Rotation paths and how fast each direction turns (deg/step)
Each turn is a multiple of 5 degrees from 10 to 175, or 0.
Each row of a path follows its step; steps can be skipped.
Rotation 1:
step 0: 21,10,-5,-26,-9,21,-15,-7,0,19,14,11,-1,23,4,-14,0,-11,-23,13,4,-4,-29,9,10,15,5,2,25,-3,-3,9,-46,-26,35,8,-35,11,-7,0,11,27,-15,-6,-16,33,-8,12,11
step 2: 3,6,11,-3,3,16,-6,-15,3,8,32,0,-29,17,-37,2,-25,-18,10,-10,-19,-6,13,35,5,-12,-2,-29,4,-17,-27,-12,15,-22,-15,37,-17,-19,-20,-12,-11,-21,-3,16,9,-17,22,-7,-3
step 3: 23,12,-5,10,-6,13,8,-11,-15,-14,-1,-3,40,-19,2,27,-1,-2,12,18,12,-14,5,7,11,-24,-8,-36,-40,7,-12,-37,14,-36,8,0,-7,-21,-12,-8,13,10,4,-6,-3,16,28,-24,9
step 4: -39,-11,8,-17,14,-11,37,-15,-12,16,3,-7,0,-13,-31,-11,28,23,10,9,8,-26,-4,-18,3,-30,5,-24,-13,1,20,-10,-1,-20,-3,5,-9,12,40,27,8,9,-14,12,7,13,22,-13,-11
step 5: -16,29,4,-33,4,38,3,20,15,-9,10,-12,5,-2,0,-12,20,26,8,24,-14,18,-18,6,-19,-3,-11,7,16,1,-14,-16,7,4,-19,-14,17,23,19,14,39,-20,-21,-13,-18,-18,25,-11,-13
step 6: -4,19,-11,1,30,29,-20,-1,-4,6,28,-1,-37,-16,17,8,2,8,3,-5,39,8,15,6,-4,-7,3,-5,-6,-24,11,0,-19,13,-15,-16,7,16,-15,2,17,28,-10,-24,-29,19,-20,-11,-36
step 7: 20,-2,-7,-30,0,-5,-19,-4,11,48,7,-31,-28,-22,5,-4,-3,13,3,-15,-6,3,18,-28,-22,-5,20,17,-8,18,-24,10,-19,-12,-17,-13,-14,14,-14,-5,5,7,38,-16,-5,12,2,-4,22
step 8: 2,-25,-27,-13,-12,7,-11,25,-14,-5,12,10,-5,5,-25,-11,-5,-31,39,-13,9,2,-3,-4,23,8,14,21,-9,28,-5,12,-12,-12,1,0,-55,16,-30,-1,21,-16,-1,-1,-13,-12,7,16,-6
step 9: 5,5,-8,19,-1,13,6,10,-4,-28,3,-3,14,-20,14,22,-18,-8,26,-5,7,-1,20,16,-12,2,12,3,11,-6,-15,15,6,-42,1,53,-36,23,32,22,-11,8,6,-15,3,-12,-17,8,15
Speeds:
4,-2,-2,4,2,1,-3,4,-1,-7,3,-2,-1,-8,2,5,7,1,1,3,14,-7,3,2,8,1,-5,3,-1,-6,3,4,-7,-4,1,-8,2,-4,3,5,-7,-9,3,3,0,2,2,5,-3
140
3,-2,-1,4,2,-1,-5,2,-2,2,4,7,-4,4,-3,0,-3,-4,-6,4,5,3,1,-1,-13,7,1,0,-12,4,-2,2,-6,-3,-2,-2,-6,2,-5,-2,-10,1,3,0,3,-9,8,-3,-1
60
-8,8,-8,-1,1,2,1,-5,7,4,-3,3,0,2,1,3,-1,1,-1,-6,0,-12,8,0,3,2,-11,5,-2,-1,-1,0,-2,-7,-3,1,-2,7,-7,4,3,2,-5,-4,0,-2,7,0,5
0
-1,5,-2,0,-3,-11,0,0,0,2,5,-3,6,-2,-5,-9,6,5,6,7,-5,-3,-4,-9,5,1,1,8,0,11,5,2,-9,0,3,5,-2,-2,-1,1,-5,2,-2,2,-4,0,4,1,-3
100
3,-3,0,4,-8,-3,-5,-7,-4,-4,3,3,5,6,10,8,0,-2,-1,3,2,4,6,4,-3,-1,3,2,-3,-1,4,-2,-4,-3,-1,5,-1,0,3,-3,4,1,-11,-1,-15,5,1,0,-2
125
1,6,2,-5,0,0,-3,3,1,4,0,-2,-13,-1,0,1,-8,-1,-8,1,0,0,-7,-2,3,0,1,3,-2,-5,3,-5,-5,5,11,1,9,2,2,3,-3,-2,-4,-7,-10,-5,-1,-2,3
65
Rotation 2:
step 0: -10,2,11,1,22,-13,-5,-6,14,8,15,-7,3,-15,6,-15,-11,17,27,-11,0,12,-12,22,-6,14,-16,-7,-17,-15,12,-11,-6,-38,-27,1,11,7,23,7,9,-28,27,23,-39,-6,7,-9,-9
step 1: -7,-9,8,-24,-15,-5,22,13,-9,-27,8,-11,-14,-10,-7,3,-3,19,-28,-8,-3,1,11,17,16,38,8,-12,-16,3,-11,-7,-8,16,-13,15,4,16,7,-3,23,-31,-1,-2,9,43,-22,4,-9
step 2: -23,-16,25,15,10,-14,-14,-9,0,23,13,3,-23,11,-2,-5,-16,8,17,23,20,-10,-12,12,-6,15,-27,1,5,-37,-7,-21,-11,-6,-16,32,-22,26,-5,-3,17,-15,-1,9,-2,-4,5,-10,23
step 4: 5,-4,21,-5,-1,-30,-12,-18,18,14,4,-12,-25,7,-4,19,-5,19,27,14,-3,11,2,9,3,26,-44,15,17,9,8,-8,8,-17,3,-9,-11,-7,33,0,31,-10,6,-9,24,-7,15,-3,-4
step 5: -24,15,0,-37,-9,-22,3,19,-4,-26,7,12,12,-15,-4,23,10,-10,10,-10,-7,16,7,-25,-1,-11,-27,0,-25,-4,4,25,-9,-5,-2,25,1,20,-10,-8,16,-29,-8,-9,2,24,20,1,-6
step 6: -1,-3,6,14,-1,-24,12,-11,9,12,2,-20,4,-10,-19,11,-7,9,-18,4,7,-2,16,12,-2,21,1,0,-21,-7,39,-8,-10,-41,-3,10,-24,0,24,-8,12,-10,7,-11,2,-11,21,-42,15
step 7: 1,19,-7,-20,-30,-6,-6,24,-1,-19,-10,12,5,3,19,-17,-7,-1,8,3,5,-8,2,23,-27,25,1,1,-15,7,14,8,18,12,0,8,-16,5,-18,-19,13,-41,2,19,13,34,26,-4,12
step 8: -12,2,19,-14,10,-19,-12,-9,-13,12,35,-15,-14,-5,-6,-3,-15,7,33,-15,12,0,6,4,-2,31,16,-14,-17,-31,26,-19,3,-18,-9,-18,-3,0,-3,-19,-3,10,-12,-20,25,-8,15,-3,14
step 9: 9,-9,9,-35,16,-5,-2,21,-6,-18,-12,3,-15,-16,11,5,-11,11,-10,-2,-6,-10,-8,-7,-19,19,4,33,7,-1,-9,6,-23,16,23,0,19,-12,-3,-28,9,-29,-21,-5,-2,16,32,-12,25
Speeds:
-4,-5,1,1,-4,0,1,3,-6,-7,-4,10,5,-4,-2,5,-7,-2,-9,2,5,-3,-2,1,7,-4,-1,0,7,4,0,-7,-3,-1,-7,4,2,7,0,-5,3,5,-3,1,0,-8,6,-5,7
95
-2,-1,-1,-2,3,-1,0,-5,-8,-2,-10,-1,0,4,-3,0,0,8,-10,-2,1,-4,-1,0,-3,9,0,3,3,-4,4,5,1,2,8,2,2,-7,8,4,8,6,5,-2,9,-2,-8,-3,3
145
-8,3,1,1,0,6,8,-2,-5,2,-2,5,-4,3,0,-6,-3,7,7,9,5,-4,0,2,3,1,8,5,-5,-3,-6,-6,2,5,1,-2,-1,2,6,-5,-8,-2,2,-8,1,5,2,5,7
60
6,0,-6,3,3,2,1,-3,-3,9,0,1,-5,2,-3,1,-2,-2,-11,6,-1,-3,-3,5,-4,-3,-2,-5,-7,4,1,5,-1,1,2,11,-10,9,-7,0,-5,-2,-1,-7,-2,3,-3,-5,2
85
Rotation 3:
step 0: -1,-2,17,-12,-9,-13,22,-28,-33,-41,21,6,0,11,-11,-17,2,7,15,35,2,10,-5,5,1,-6,27,-3,2,-2,-14,0,-11,-11,1,-15,-28,21,-22,-19,12,10,-4,-14,-8,-3,-22,14,11
step 1: 11,3,-4,4,-28,-12,5,-3,14,-29,15,8,25,30,-12,22,28,-1,-26,-29,0,21,7,-2,-2,3,17,-8,-3,-23,-4,6,-2,-3,-25,-4,34,12,-3,-12,-3,23,7,-1,-6,-1,-2,19,26
step 2: 14,-11,12,27,14,-8,28,25,23,15,-9,0,30,0,6,12,3,-12,8,6,-36,-2,11,-3,0,-13,31,-18,2,-6,13,5,1,16,0,15,9,41,9,-3,-7,23,-6,-6,14,25,-2,-6,-17
step 3: 17,-14,21,24,-20,15,-3,-2,-1,-10,-14,9,4,-11,-22,-11,1,-37,-15,6,-7,-31,18,34,19,5,-4,2,-26,-16,3,-17,10,-8,-6,-6,-29,13,9,-13,-16,-27,-10,8,1,10,4,1,-21
step 4: -21,-1,13,-4,29,4,-6,14,5,-24,-6,20,-25,17,-18,-9,-20,-21,2,7,22,-2,-1,10,-21,9,22,7,3,-42,-8,-22,26,-3,4,4,14,-4,-2,-9,16,-25,-5,-12,3,12,-25,14,4
step 5: 0,-8,11,6,16,-10,16,1,-4,15,5,-22,-1,24,-12,6,-31,3,-21,16,-19,1,25,-15,-2,10,-4,-13,6,-7,-32,-7,8,-28,-15,-31,20,2,26,14,8,1,26,2,-16,-17,-14,8,21
step 6: 23,-6,-11,19,10,-14,-18,14,7,18,-7,15,17,-20,-13,25,-35,5,14,-6,5,-12,1,-4,4,2,-15,-40,-23,22,-12,-1,-7,5,-32,3,31,14,-23,-8,-1,-11,-10,-8,-5,1,-7,-2,17
step 7: -23,0,7,-3,5,-5,-21,7,-12,-25,1,1,-2,-28,-3,11,-14,-2,-8,38,-9,0,4,-12,12,-12,-16,-11,-51,3,18,2,8,15,15,-6,-15,19,2,9,2,14,-17,-39,-24,6,-4,-1,-13
step 8: -12,3,21,-18,-3,-12,16,5,-18,-29,32,-8,33,22,-13,-9,-10,-5,7,3,43,29,10,19,1,0,-3,10,-18,19,8,-19,0,-8,5,-14,1,-4,-2,-26,-8,-15,9,-24,-11,10,16,10,-3
Speeds:
-6,-1,5,1,-1,1,5,-6,-1,4,1,-9,1,4,1,1,-6,2,5,5,-11,0,7,-1,-3,2,-3,0,10,7,3,-3,4,-5,8,-4,-8,9,4,-2,3,3,-4,-4,-1,-1,4,0,-2
140
-8,-5,0,1,1,-1,0,-4,2,1,10,4,0,5,-1,1,2,-15,-3,5,2,7,0,-3,3,2,0,5,-1,5,4,-6,0,2,-2,5,-6,-4,-6,1,6,-4,1,2,1,-11,-9,2,-5
90
-2,3,11,-4,-1,0,-4,1,0,-6,-3,-1,-7,3,-2,-9,10,11,-1,0,-5,0,2,3,6,4,1,-2,-5,4,1,-2,3,5,-2,-1,-3,-3,-2,0,7,-11,-3,-9,4,1,-3,3,0
95
5,-7,0,0,2,-4,0,1,-2,-3,6,-7,7,-2,3,2,2,2,4,-3,0,0,13,-3,6,-4,-5,9,-1,-10,11,1,-3,5,-3,4,2,-2,-1,-2,-1,0,-8,-6,0,-1,-2,-6,1
65
3,6,8,-2,4,7,-3,-5,-1,-1,0,-4,3,-1,-2,1,-6,-6,7,0,-4,4,-1,-2,0,5,-10,-4,-6,-2,-1,9,-1,1,10,-1,4,-4,-1,5,-2,-4,0,3,4,-1,-9,0,9
45
